In the rows, zero is written as 128.
Rotation paths and how fast each direction turns (deg/step):
Each turn is a multiple of 5 degrees from 10 to 175, or 0.
Each row of a path follows its step; steps can be skipped.

step 0: [125 135 128 123 131 128 138 114 128 119 123 130 122 124 139 128 128 133
 121 126 137 120 129 132 134 127 140]
step 1: [123 127 128 129 126 125 133 130 128 108 126 140 129 125 135 131 130 135
 130 125 123 134 113 124 131 126 119]
step 2: [108 129 120 120 124 121 137 127 121 126 131 131 124 130 131 131 123 138
 121 126 129 126 135 123 130 126 137]
step 3: [134 134 136 121 125 130 139 124 129 121 118 137 133 122 134 129 128 136
 124 122 132 125 121 127 142 121 132]
step 4: [120 119 116 126 125 124 137 140 130 114 124 132 130 129 136 137 127 136
 130 126 126 129 124 123 121 123 127]
step 5: [121 136 130 113 123 133 137 126 116 126 130 134 130 125 122 131 118 133
 124 121 130 127 135 123 130 118 133]
step 6: [130 124 128 123 121 122 135 139 135 126 109 136 135 125 133 126 131 128
 130 124 134 126 126 125 135 118 127]
step 7: [127 126 120 120 133 133 137 135 122 120 127 129 127 133 132 143 122 132
 134 124 129 130 134 132 116 116 130]
step 8: [121 135 135 123 120 133 130 132 123 126 119 136 132 121 123 120 118 120
 131 120 128 127 134 120 130 115 123]
step 9: [126 122 124 120 131 122 131 139 125 129 112 129 129 129 132 127 137 129
 137 128 140 129 134 138 128 118 130]
Speeds:
[125 122 124 132 127 126 131 126 131 127 129 127 133 127 129 126 126 125
 127 128 131 126 132 129 128 128 128] | 160
[125 129 128 125 126 132 128 123 127 131 128 127 126 129 129 133 122 126
 128 127 128 123 130 129 126 130 130] | 140

step 0: [124 124 125 131 132 124 134 136 130 141 139 123 121 135 132 118 117 126
 129 122 126 140 134 127 136 133 132]
step 1: [137 131 128 115 116 129 131 136 136 124 120 140 134 138 132 131 129 122
 130 135 121 127 129 123 125 134 129]
step 2: [129 111 144 129 136 130 123 129 121 132 136 132 119 130 135 129 122 128
 124 125 127 124 135 126 122 122 127]
step 3: [138 134 118 125 127 114 132 135 124 137 125 137 132 124 132 132 123 125
 130 124 131 126 136 138 138 133 127]
step 4: [125 118 134 116 126 127 141 119 125 121 134 127 132 134 125 125 128 130
 123 129 117 117 128 121 133 133 124]
step 5: [134 125 133 124 122 132 114 134 129 139 144 131 134 123 122 128 131 125
 135 120 136 128 134 132 126 131 126]
step 6: [123 129 121 126 134 120 137 133 134 122 130 127 119 137 130 123 128 113
 121 127 134 126 138 123 137 135 126]
step 7: [135 121 126 123 123 132 132 131 130 127 137 135 130 142 121 135 120 131
 144 130 118 131 128 129 122 125 131]
step 8: [130 126 130 126 128 137 126 133 122 147 129 133 122 130 137 130 129 116
 115 130 132 120 130 121 125 131 129]
step 9: [129 123 134 129 127 119 141 142 133 124 123 127 129 124 130 125 114 131
 136 125 125 121 139 135 129 131 127]
Speeds:
[134 129 124 130 125 127 131 127 129 125 126 125 131 127 131 126 126 125
 124 128 131 126 130 125 125 130 130] | 140
[128 124 126 128 128 127 127 127 125 130 123 125 131 127 134 129 130 130
 131 127 126 124 130 128 129 126 123] | 55
[133 126 127 130 125 129 126 130 125 131 127 127 129 130 126 131 128 131
 128 123 129 134 127 130 128 132 127] | 155
[130 132 128 125 125 127 128 130 131 127 128 130 130 124 128 131 127 129
 135 130 130 128 129 132 124 128 128] | 175

step 0: [142 120 138 119 126 128 133 117 125 135 136 136 137 123 133 125 125 125
 124 128 122 121 123 127 119 126 132]
step 1: [134 127 130 128 130 131 134 124 141 124 116 128 123 130 128 126 122 141
 129 113 128 139 127 129 131 129 119]
step 2: [120 132 126 137 121 131 119 119 113 136 137 131 123 125 121 133 125 127
 133 122 134 138 126 124 133 132 128]
step 3: [135 130 124 121 130 132 132 132 120 136 119 128 134 125 135 130 124 123
 120 128 129 128 122 115 121 120 144]
step 4: [128 131 126 121 116 130 129 127 131 115 118 125 120 135 138 133 135 133
 132 126 116 135 125 134 134 129 128]
step 5: [140 135 122 132 124 132 121 123 122 137 142 127 127 128 121 139 123 133
 134 130 127 120 131 139 131 131 129]
step 6: [134 131 111 137 135 133 136 129 126 127 126 126 134 124 140 118 125 130
 117 127 132 129 131 125 121 122 125]
step 7: [122 138 132 130 123 132 117 135 131 124 123 119 127 126 133 123 144 124
 130 127 130 139 124 132 141 124 124]
step 8: [133 126 122 121 126 131 117 133 122 128 136 129 127 134 115 133 133 122
 123 129 128 113 138 122 132 128 134]
step 9: [129 128 123 124 128 129 138 128 138 116 134 122 122 123 134 118 129 135
 121 139 126 124 126 126 114 129 130]
Speeds:
[130 125 127 127 126 131 121 126 129 131 127 128 122 124 131 127 127 130
 124 129 126 130 131 127 128 126 128] | 0
[131 126 131 131 130 127 128 125 129 121 123 126 129 129 129 127 128 129
 125 131 130 132 125 130 129 126 131] | 125
[125 130 126 127 127 124 128 129 133 128 127 127 129 129 131 128 130 135
 126 128 126 131 126 125 130 130 126] | 130

step 0: [126 137 124 125 130 111 133 111 130 125 126 131 128 125 126 129 129 132
 127 121 136 124 136 133 122 129 141]
step 1: [121 135 134 139 133 129 119 113 125 117 135 128 129 135 134 124 129 130
 132 137 141 122 126 125 131 129 123]
step 2: [133 129 121 130 127 131 128 130 120 113 143 135 119 133 120 124 131 137
 125 120 126 127 135 122 132 120 128]
step 3: [118 136 122 129 129 138 129 133 118 122 124 135 127 125 122 131 127 125
 130 127 134 124 129 136 108 124 125]
step 4: [140 135 134 141 142 135 122 133 124 128 124 139 125 134 127 126 128 117
 129 126 123 126 129 133 129 137 129]
step 5: [130 130 132 145 124 127 126 141 124 124 121 115 133 122 120 123 135 128
 127 118 122 127 126 124 127 121 133]
step 6: [117 126 120 127 135 142 130 136 137 128 126 122 134 126 114 129 125 119
 124 131 126 126 118 129 137 130 128]
step 7: [126 126 131 126 137 128 140 137 133 136 130 122 125 126 127 122 127 119
 137 125 122 145 137 123 129 135 124]
step 8: [126 127 135 123 130 115 122 125 131 135 135 123 140 113 123 130 126 120
 120 128 125 135 125 128 120 131 137]
step 9: [117 129 133 123 130 124 123 121 130 131 135 122 132 135 136 129 142 124
 128 132 124 137 120 137 142 125 123]
Speeds:
[129 127 130 132 128 127 124 128 127 127 132 127 131 126 129 130 134 131
 127 128 126 126 123 122 129 129 126] | 100

step 0: [126 133 137 131 122 126 120 131 121 134 127 122 146 138 133 123 125 128
 121 137 118 116 112 136 124 124 116]
step 1: [134 119 139 134 124 139 134 131 119 132 123 119 132 111 127 119 129 139
 127 135 141 123 129 122 124 122 142]
step 2: [139 126 123 129 132 128 136 111 143 128 127 125 136 118 136 129 131 130
 138 122 127 127 126 143 141 139 131]
step 3: [127 121 121 125 131 124 114 137 147 119 120 131 121 126 128 127 125 119
 136 134 128 129 130 140 120 111 127]
step 4: [120 134 139 137 122 120 131 142 136 122 126 132 138 131 137 133 123 128
 109 129 133 142 118 125 136 126 125]
step 5: [130 121 126 138 127 133 115 125 119 125 124 132 140 119 130 133 139 127
 132 141 133 120 119 111 124 140 123]
step 6: [133 132 138 137 127 125 134 117 128 140 135 132 134 116 134 116 115 115
 131 130 123 114 132 137 122 129 131]
step 7: [127 117 130 120 134 133 126 139 132 115 137 107 125 120 132 124 124 129
 137 127 124 123 119 136 138 122 139]
step 8: [142 123 128 142 123 135 128 127 137 125 115 132 113 126 135 141 124 132
 122 125 125 143 118 136 129 128 131]
step 9: [130 135 127 136 128 119 106 130 145 134 132 125 139 128 115 130 136 130
 124 132 135 127 121 131 125 130 115]
Speeds:
[131 121 125 123 128 124 132 129 128 126 130 129 127 126 127 130 125 125
 128 126 129 129 126 131 128 127 126] | 80
[135 128 122 131 129 129 126 124 127 130 126 127 129 129 129 129 128 124
 129 129 127 131 130 125 131 131 127] | 115
[130 127 130 129 131 129 127 130 133 124 130 129 128 131 128 133 127 131
 125 129 128 128 133 127 127 128 123] | 70
[128 131 128 128 128 131 131 131 133 127 126 126 128 126 124 129 129 128
 134 125 124 133 127 130 126 128 130] | 70
